In the rows, 128 means zero.
Y: several groups of rows, each row roughly a mix of its group's hidden directions:
Y (100 x 10):
[[116 148 138 103 106 137 103 134  76 122]
 [ 94 110 118 141 100 115 128 171 151 114]
 [152 127  87 143 115 121 147 125  81 127]
 [ 93 155 153 139 159 143 123  96 144 128]
 [ 90 141 154 165 157 145 128 112 143 129]
 [117 133 103 145 125  72 145 148 111 131]
 [155 150 112 129 122 127 154 182 124 115]
 [151 124  97 105 122 152 154 166 123 151]
 [104 122 140 155 161 129 111 126 158 167]
 [122 114 133 179 118  90 143 148 137 143]
 [133 142  91 120  86  99 140 145 132 152]
 [133 162 139 106 129 117  71 130 135 135]
 [139 153  84  96 107 131  96 125 124 118]
 [121  90 153 135 135 127 170 121 160 115]
 [133 108 146 182 108 144 129  98 127 131]
 [ 95 125 150 131 169 155 144 124 150 151]
 [140 111 120 155 105  90  93 156 118 126]
 [112 148 165 100 106 140 124  98 144 154]
 [134 126 117  94 138 142 149 112  91 168]
 [ 88 152 160 154 134 134 110  96 132 133]
 [153 161 145 121 155 176 128 134 129 119]
 [101 136 154 132 166 160 130  99 131 107]
 [124  89 132 174 129 118 146 138 121 159]
 [111  84 149 131 138 123 171 144 122 145]
 [142 112 131 165 102 110 131 160 134 165]
 [158 155 119 125 150 166 128 142 106 158]
 [160 173 142 141 145 160 124 130 122 150]
 [140 143 133  83 137 169 103 120 125 148]
 [151 139  76 125 128 134 147 156 154 126]
 [125 149 125  78 150 159 131 120 156 125]
 [102 111 129 122 114  79 120 155 129 158]
 [110  76 122 160 108 111 129 136 146 120]
 [124  95 145 159 104 154 105 105 148 114]
 [152 110  98  99 103 102 118 160 125 113]
 [101 115 128 129 120  84 132 139 151  87]
 [130 154 114  83 151 125 121 168 120 140]
 [114 109 155 155 115 136 131 102 140  81]
 [137 118 121 168 135 115 179 122 108 143]
 [148 131 102 121  99 121 156 125 113  81]
 [ 99 132 159 155  98 150 139 105 111 146]
 [131 115 137 142 152 149 178 127 110  96]
 [105 137 157 163 164 117 125 126 162 129]
 [125 149 163 144 167 133 110 100 145 148]
 [158 109 125 132 153 103  86 143 120 103]
 [151 153 123 132 108 117 143 174 103 102]
 [148 149 106 100 165 103 112 130 158 128]
 [149 107 128 164 144 110 151 141 168 141]
 [117  96 170 136 140 132 167 140 132 149]
 [138 159 105 124 101 117 126 142 103  83]
 [ 98  93 128 160 138 130 149  89 135 128]
 [145 146 126 147 158 132 177 139 125  99]
 [100 125 134 103 156 155 128  89 155 133]
 [168 108 146 119  90 123 122 135 112 159]
 [132 129 170 109  99 148 120  94 107 143]
 [142 132  96 101 106 151 140 159  95 138]
 [149 101 134 160 133 107 114 170 145 143]
 [ 91 135 167 142 124 161 145 106 138 141]
 [130 154 145 108 100 132 122  83 106 152]
 [151 126 125 175 140 125 149 140 128 170]
 [117 155  99  87 130  97 115 133 117 104]
 [115 160 119  96 138 102  91 108 142 111]
 [140 132 124  94 104 146 123 155  83 145]
 [153 133 130 161 116 155  97 130 142 167]
 [121 107 120 142 141 132 172  98 157 102]
 [132 140 121 149 121 129 170 169 107 103]
 [118  87 121  85 123 128 131 120 165 137]
 [ 91 134 115 150 157 140 129 117 117  84]
 [139 151 110  81 128 122 104 126 152 158]
 [123 114 146 184 119 130 133 138  94 144]
 [153 170 109 112 131 119 120 153 155 102]
 [137  91 160 121 139 141 176 122 132 137]
 [101 140 165 169 128 142 128 107 131 155]
 [118 114 147  83 138 171 121 117 122 108]
 [105 133 132 186 148 111 122 145 141 140]
 [119 106 109 134 119  86 149 135 117 171]
 [ 93 126 129 147 118 128 141  96  99  88]
 [126 113 150 120 109 131 131  80 129 170]
 [129 142 180 155 118 124 117 121 163 137]
 [155 118 156 164 129 111 105 139 133 166]
 [137 146 113 102 127 127 114 107 171  90]
 [130 113 150 112 119 126 130 161 178 153]
 [139 132 153 157 111 100 111 161  94 135]
 [143 159 167 124 142 171 123 116 112 140]
 [ 96 137  85 168 127 123 103 125 127 134]
 [106 121 155 183 141 114 138 147 118 137]
 [164 120  90 123 115 110 125 132  86 114]
 [136 127  80 103 105 124 164 149 126 127]
 [161 109  92 100 131 118 128 148 110  98]
 [137 174 104 103 149 104 135 148 129 108]
 [135 132 112  88 130 131 126 101 169  98]
 [138 161 148 125 114 106 121  94 143 168]
 [149 102 100 119  90 127 154 157 110 128]
 [156 112  95 144 102 111 159 128 128  98]
 [129  81 114 111 113 145 142  95 114 151]
 [107 132  93 116 155 128 130 132 127  76]
 [152 150 154 136 139 139 151 114 130 179]
 [142 131 150 141 138 142 145 137 112 187]
 [142 111 108 179 136 112 136 163 126 139]
 [124 111 121 134  92 120 137 107  81 101]
 [147 115 106 137  86 109 137 124  93 100]]
one row of each group, then the others: which group is each in?
[127 170 135 113 139 138 152 153 131  86] => L
[145 166  83 104 143 128 127 130 114 104] => K
[115 144 148 145 127 158 163 101 127 163] => E

[117  99 164 117 144 145 167 131 109 151] => K
[141 144 119 172 116  88 132 128 157 141] => K
[117  95 161 162 118 116 147 119  95 129] => L
[149 182 123 117 149 140 109 153 135 115] => K
[ 91 156 148 145 131 134 115 151  87 125] => L
[106  72 144 149 116 120 147 132 123 144] => K
[110 110 136  84 127 116 129 120 169 101] => K
[128 120  95 107 122 163 171 145 112 130] => L
[116 131  90 141 153 107 135 163 160 116] => E
